The rows of Z fall into 4 groups, which share some directions, and each row is roughly a mix of its group's hidden directions.
Z, 128 rows:
[[ 14  12  14  -6 -10 -11   0 -14  -9  14]
 [ -1 -13 -10   4  -5  26   8 -10  -9  -6]
 [-14  -5   4 -13  10  -1   3  -4 -17 -22]
 [ 12  -5  -3  19   7   0 -10  -6 -23   3]
 [ 17 -12   9  -2  12   8 -17   4  15   2]
 [ 13  10 -18   7   7   9   1  14  15   9]
 [ -1  11 -25   7  -5  -9   1  11   6 -15]
 [ 11  10  -7  -5 -20  -1  15   0  -9 -17]
 [-21   9   2   2  -5 -23   0  -9  11   0]
 [ -6 -12  10 -13 -15 -12  -4 -19  -4  11]
 [ 15 -10   1  -7 -13   6  -4   0  17  20]
 [  9  21 -11   3  -8 -13   8  12 -14   2]
 [ 19  -6 -21  -5   0   6   3   6  11 -15]
 [-19   5  -3  19  16 -11   1   2   1  12]
 [-17  14   3  13  -7   7   7   7  21   1]
 [ -5  -2   6 -11  -2  -6  10 -20  13  20]
 [ 21   7   4 -21  -3  -2  15  -1  -7  -6]
 [  7  11  -8   1 -16  13 -11  -3 -17  15]
 [-23  10  -1  15   8 -11  12  -6  -7   5]
 [ -4  -8  27   2  -2  -5  -3   6 -18  -7]
 [ 24   1   0  -4  -9   6 -13  16  10  -7]
 [  4   7  12 -17  -9 -10   2  24   7  -3]
 [-17   3 -17  15  10  -5  -2 -17  -5   6]
 [ 13  -7 -14 -14  -1  -1  13  -2 -19  12]
 [ 15  14   5  -9  -4 -19  16 -10  -3  -3]
 [ 11   3 -15   0  18   3  -7   7 -19 -11]
 [-24   5 -18  10  10   5   5  -9  -6   0]
 [ 13   2  14  18 -11  13 -10  -7  -7  11]
 [-25  -7   4  13   4 -10   1 -12   7 -11]
 [-19  13   7 -16   8   0  -3  19  -7  -2]
 [ 10   0 -25  12   2   4  12  -7  12  -8]
 [ 13   4 -16   5  22   7   2   5 -13 -10]
 [-18  -2  23  -2   2   0   3 -11  -8  17]
 [ -3   7  -9  -6  21 -15  15  -6  12   7]
 [  7  -4  -1   6 -14  -9  -8 -17   9  21]
 [ 10   8   7   9   3   0  -3 -19  24  -9]
 [ -7 -11   4 -15   9  -3   4  27  -4  -5]
 [-15 -15 -10  12 -10  15 -10  -6   8   9]
 [  6  -9  -1  18   1   1 -16 -11 -10  19]
 [ -7  -8   1 -22 -10  -7   0  12   5 -19]
 [  9  -8   9 -12  -5 -11  -7  -6  14  22]
 [ 23  -7   0 -15   1 -12  -2 -16  -9   4]
 [ -4 -24  -2   8 -11  10   9  -4  13 -12]
 [ 13  -4  -7   3 -12   0  -3   1  17  24]
 [-11  -6   8 -17 -12  -4   9   0  20  12]
 [  1  14  22  19   7   8  -5  -4  -7   5]
 [ -5  11 -16  15   5  -5   8   1  16  17]
 [ -3 -16   1 -13   6  19  11  -1  15  11]
 [ -5   0 -16   4  -1  21  -8 -11  -9  17]
 [-11  13   9   7 -10   5  -3  24  11   1]
 [-13  20  -4 -22  -7  -6   7   9   1   5]
 [ 13   0  -8   1  26  12  11   5  -8  -6]
 [ -4   3 -20  11   1  10  16 -11 -14  -9]
 [-22   8  12 -15 -16  -3   1   9   0  -1]
 [-17   8  -1 -18  -5   5  22   3   5  -6]
 [ 14  10  14   2   3  -3   4  20   1 -19]
 [  6   7  23   7   1  -6  -3  12   0 -21]
 [  3  19  14   9   2   2   8  17   8 -15]
 [  3  -2  25   9  -6  -1 -12  -8 -17   1]
 [  8  -1  18  -4  -4 -18   4  15   9 -14]
 [  1 -14   8  -8 -20   7  -2 -18 -15  -3]
 [ 10  -3 -13  -1  15   8  -8  -8 -21 -12]
 [ -4   8 -12   1 -12  13  -1 -26   4  -7]
 [  7 -10   1 -15  -8 -15   5 -22 -11   4]
 [-15  -1  -5  -8   2 -15 -13   2 -23   7]
 [  0  -9  -6  13   5  12  -3   5 -22  18]
 [ -6   1  19 -14 -15  10  15   6   0   9]
 [ -6 -11   9  -1 -15   4   0 -23   8  14]
 [ -6  -4  18  -7 -15  -4 -13  11  11  15]
 [  7   5  -8  -2  10  -4 -20   9 -23  -3]
 [  7   9  13  -5 -14 -23  -1  -6   8  12]
 [ 10  -5   5   3 -25   2 -14   3   0  18]
 [  6  -8  -8  17 -15   7 -12 -13 -15  -1]
 [ 27   7  12  -5   5 -17   5   5   0  -3]
 [  4   3  -2  11  11  -9 -16   1   3 -27]
 [ 13  -3   7  -9   1 -19  17  -1 -14  12]
 [ -2   4  12   8  -1 -17 -12 -17   9 -16]
 [ 21   1  10  -2 -12   7 -21   8   5   1]
 [ -8  -2 -17  13  -5   9   9 -14 -18  -7]
 [  7 -17  27   3 -10   0  -7   2   5   5]
 [ -8  10   8 -21   5  -6  15  16  -5  -7]
 [ 20 -10   1 -14  12  14 -11   2 -12   3]
 [ 21   5  -4  -5   0 -13  19  -7 -11  11]
 [-28  -2   4 -12  -6  -2  11   5  10 -10]
 [ 22   6   5 -15   1 -12  15   9   6  -6]
 [-24   3   9  10   0   4  11  -1  -9  18]
 [ 20 -17 -10 -17   3  13   2  -1   6   2]
 [ -8 -11  14  10   3  -5 -12   8   5  24]
 [-10  -6  14 -15 -19  -6   5   8  17  -4]
 [  5  12   3   5 -16  12  -5 -14  22   4]
 [-22  -7  -1 -16  -6   5   9 -11 -12 -10]
 [-20  -2   6  -3 -17 -13  10  -1  15   9]
 [ 13 -11 -14  -2  -3  10  14  -8  21   0]
 [  3 -10   9  -4  13 -11 -15  -6  21  12]
 [ 18  -3  13 -27  -4  -4   3   5  -5   2]
 [ 14  18  -8   8  -9   9   2 -17   9  -9]
 [ -7  -8  25 -11 -13  -6  -7  -9   4  -8]
 [ -1   3 -19  11   5  -5  20   5  14  11]
 [ -5 -11  18  -5 -10  12  -4 -15  17  -1]
 [  8   7   8  -5  -2 -25  10   7  11 -14]
 [ 14 -10  -7  19  20   4  -4 -11  -3  -3]
 [ 21   7  -3  -3  -1   1  19  11  -4  17]
 [ 13   2  20   1   0   4  -2 -14 -23   3]
 [ 23  -2  13 -23   1  -5  -1   5   2   3]
 [-19   4  12   5 -21 -12  -6  -7   5   3]
 [-13  -5  -1 -11  17  -4   5   7 -20 -15]
 [  4  10  19 -11  -8 -23   8   1   3  -5]
 [  8  -2   6  -2  -2  -1  -9   5   1  33]
 [ -6  12  -2 -20 -16   6  10  16  -5  -8]
 [  2  13 -11  16   3 -24  -5  -8   0   7]
 [  4  10 -22   8  11 -11   2  19  -4   3]
 [ -7 -10 -24 -11 -11 -12   8   0  10  -7]
 [-32   8   5  -5  -5  -6   0  -8   0   3]
 [ -6  -4  -5   9   1  -4   4 -14 -10  29]
 [ -5   7 -16  19  -6   3   2   8   8  20]
 [-17   3  16  -8   1  12  -6  11 -19  -6]
 [ 25  -7  -4   7  -4   8 -17   0   1  12]
 [ 23  -9   5   2   3  -7 -24  -3  -1   3]
 [  8  11  12 -10  -9 -19  16  -9  -2  -7]
 [ -8   5  -1 -13  -4  18  15  21   6   0]
 [ -7  -1   4   2 -15  21   5   3 -14 -18]
 [ 12  -4   9  -3 -20   3  -5   4  22  11]
 [ -5   8 -13  -6   8   1  19  13 -18  -7]
 [ -8   6   3 -23   7  -6  22   8   2   3]
 [-19   0  15  -1  -3 -13   4  -5  14  18]
 [  3 -18 -17  -5  -2  13 -18  -9  -9   0]
 [  1   8 -12  -9 -15 -10  21  -3   9 -12]
 [  2  17  -2  10  -5 -22  -9   8 -15  -6]]
In each list below, two rows fit none of the groups, and each other row fits one group, some only roughly. Which are they? Name them in the order they come.
  K_365: [ 15   1   0 -17  -5  12  23  -2   8   5]
  K_413: [ -9  12  -2  -2  -5  -3  -3 -25  -4  19]
  K_550: [  5 -12   2   3  13  -8 -10  23  14  -8]
  K_672: [ 18  -2  -1 -18  14 -13  -2   7  12 -10]
  K_744: [  2   3   6  -8 -14  -4   8 -21 -15 -15]
  K_392: [ -3   2 -22   9  10 -15  10 -14  -6   6]
  K_273: [  7  -8 -17  19  13   6   4   3  17   5]
  K_961: [-14  17 -10  18  -7   9   8  14   0  -2]
  K_227: [26 -7  4 -9  6 17 -8  8  2  7]
  K_801: [  2  -5  -2  18   5  -8   9 -24  -3 -13]

K_672, K_273
  K_743: [ 16  -3 -19   3  13  -9 -10  14   9   6]
  K_484: [ 13 -12 -13  -4   7 -15 -12   4  13  14]
  K_478: [ 17   8   2  -7  -4 -23  -7  -3 -15   7]
  K_277: [ 16 -17  -2 -16  -7   7  -9  -4   4  17]
  K_971: [ 14 -11  11   4  20  -2  -3  15  10 -10]
  K_113: [ -8  -5 -10  17   4  -3 -17   5 -21  -6]
  K_791: [ 14   9   0  -6  28   0   9  -1 -10   3]
  K_47: [-14   2 -16  20   4 -15  -1  11   7   6]
  K_767: [ -3 -24   9   8  17  -5 -11  -8  -7  -4]
  K_547: [-14  16  -2  15   9 -14  -2   8 -14   7]
  K_6: [  0   9 -12  10  15   8  19  -6   8 -14]

K_47, K_767
  K_376: [ 17  -7   9   4  13  -6  -2  19  11 -11]
  K_678: [  4 -14   7  -7  16  15  13   8  -2 -16]
  K_45: [  2   3  18 -12  11   1  10   1 -23   7]
  K_200: [ 13   1   3  -7   1 -27 -11  -3   0  13]
  K_843: [ 17  16   7  -1 -10  13  11  -4  -5 -17]
  K_286: [  9   2   6  12  17 -15  -4   9  -5 -20]
  K_888: [-19  -3   6   5  -6 -15 -15   6   5  17]
  K_891: [ 18  -3 -10  -6  12   2  16 -15  10  12]
  K_887: [  0  11  -4  -9  18  14  -2   5 -22  -4]
  K_811: [  8  13  -8  11   6 -10  -6  -4  25   4]
  K_121: [-10   9  30 -11  -1   2   8   0   5   5]
  K_763: [  9   0  11 -12 -13 -19 -14   5 -10   9]
  K_167: [  4  17  -3 -12  10 -21  10  14  -1  -2]
  K_356: [  5  11  19   7  -6 -17  11 -11   4  12]

K_45, K_121
  K_790: [  4   9 -19  15 -12   4  -6 -14 -14   1]
  K_64: [ -9   7  23   5   3  15   9  -2 -16  -5]
  K_919: [ -6 -10  -2  -5  -2   0  -7  18  26   8]
  K_55: [ 10  -2  -1   9  -6  14  -4  -8 -28   2]
  K_210: [ -7  11 -21  -8   1   6  21  -2   6  11]
  K_471: [ 14   7   7  20  -5   7 -11  -5  19  -4]
  K_877: [ 10  -4  -1  18  -9 -17 -12  -8  13  10]
  K_397: [ -5  13  -4 -18  13   0  22  -7  -6  -6]
  K_918: [  6  -6 -16  11  19 -13 -13   8   4   7]
  K_235: [ 15  16 -25   1  -8   4   2   0  -9   2]
  K_65: [ 17   5  -5  -3  -1  24 -10  -6  -1  15]

K_64, K_65
  K_617: [  3  -5 -12  19   9 -18  -5 -14  11   3]
  K_149: [ 27   5   4   0   5  -2   8 -13 -15   6]
  K_549: [ -5  -2 -16  16  13  -5  -8   8  12  17]
  K_208: [ 22  -5  -2   5  15  -3   7   2 -19 -10]
  K_884: [10 -8 -9  3 -1 -7  2 20 23 -3]
  K_794: [  8   7 -21  17  -2  -6   0  -2   4  20]
  K_400: [ 16  -6   1   5  23 -10  -4  12  12   1]
  K_257: [ -5   7   8 -14  -1 -20  18 -10  -1 -10]
  K_741: [ -1  -7  17   8 -11  11  -7 -16 -16   9]
  K_401: [-18  -1   2  13  -1 -11   7  14   3  20]
  K_707: [  7  -5  11  -4   2  -7 -17  14  15 -19]
  K_614: [ 15  -7   1 -20  -7 -11   1  -5 -20   0]

K_208, K_401
  K_49: [ -6   6  14   2   5  -6 -13  27  -2  -8]
  K_572: [-11   3  11   5  20 -16   0   2 -18  -6]
  K_604: [-11   3  -3  20   9  21   8 -12  -1   3]
  K_507: [  2   2 -17  -1   7  15 -12  19   8 -12]
  K_545: [-11   0 -10  20  -5  -4 -10  -9 -20  -8]
  K_240: [ -3   1   4  -6  31  -6  -5   8   0 -13]
  K_86: [-20  15   1  -4 -11   5  -3  -1 -21  -6]
  K_653: [ 11  16  -9 -13 -14  -3  11 -12  -7  13]
  K_104: [-12  -8  20  17   2   3  -8   3 -10  15]
  K_61: [10 12  5 27  1  4  7 -6 11 11]
  K_628: [ 12  -3   3 -12  24  10   0   9  15  -5]

K_572, K_604
  K_425: [  3  -9  15  14   5   1 -12  -5  15  19]
  K_871: [-13  -6  12  -3   3  -7 -19  22  -7  -1]
  K_865: [  3  11   2  13  -8   0   2 -18   9  23]
  K_548: [ 11 -11  -4  -8   7   5  10   9  13  23]
  K_298: [-11  -7  18   7  20  -2  -6 -15  -6   5]
  K_189: [ 20   0 -11 -10   1  18   4  -5  -7  16]
  K_361: [  4  10 -10  13   1  -1 -14  -3  24  11]
  K_619: [23 -8  3 -8 11 17  5  7  9 10]
  K_281: [ 26  18 -16   2   6   5  -2   2   2   3]
  K_954: [ -4   1 -23   1 -22   6   5   7  10  -9]

K_425, K_281
  K_661: [  4 -10 -11 -13  21   9  -5  15   2 -11]
  K_51: [ -3 -10 -13 -20  10  -8   2  14 -10  12]
  K_772: [ -6  17   4 -22 -12  -1   6 -16   5  -1]
  K_300: [-28  10   4   5 -10 -10   2   9   7   8]
  K_4: [ -9   3  -7 -13  10  22  11 -10 -12   7]
  K_420: [ 13  -5  -9 -12  16   9   1   7 -10 -20]
  K_947: [-15  10 -20 -12   7  -2  17  -5   4  -8]
  K_489: [  3  -6  11   8 -23 -14  -8   5  16  -1]
  K_611: [  5 -17   4 -17 -15   8  -3 -11  14   8]
  K_81: [-10 -14  19   8  -6   7 -12   9  -7  15]

K_661, K_772
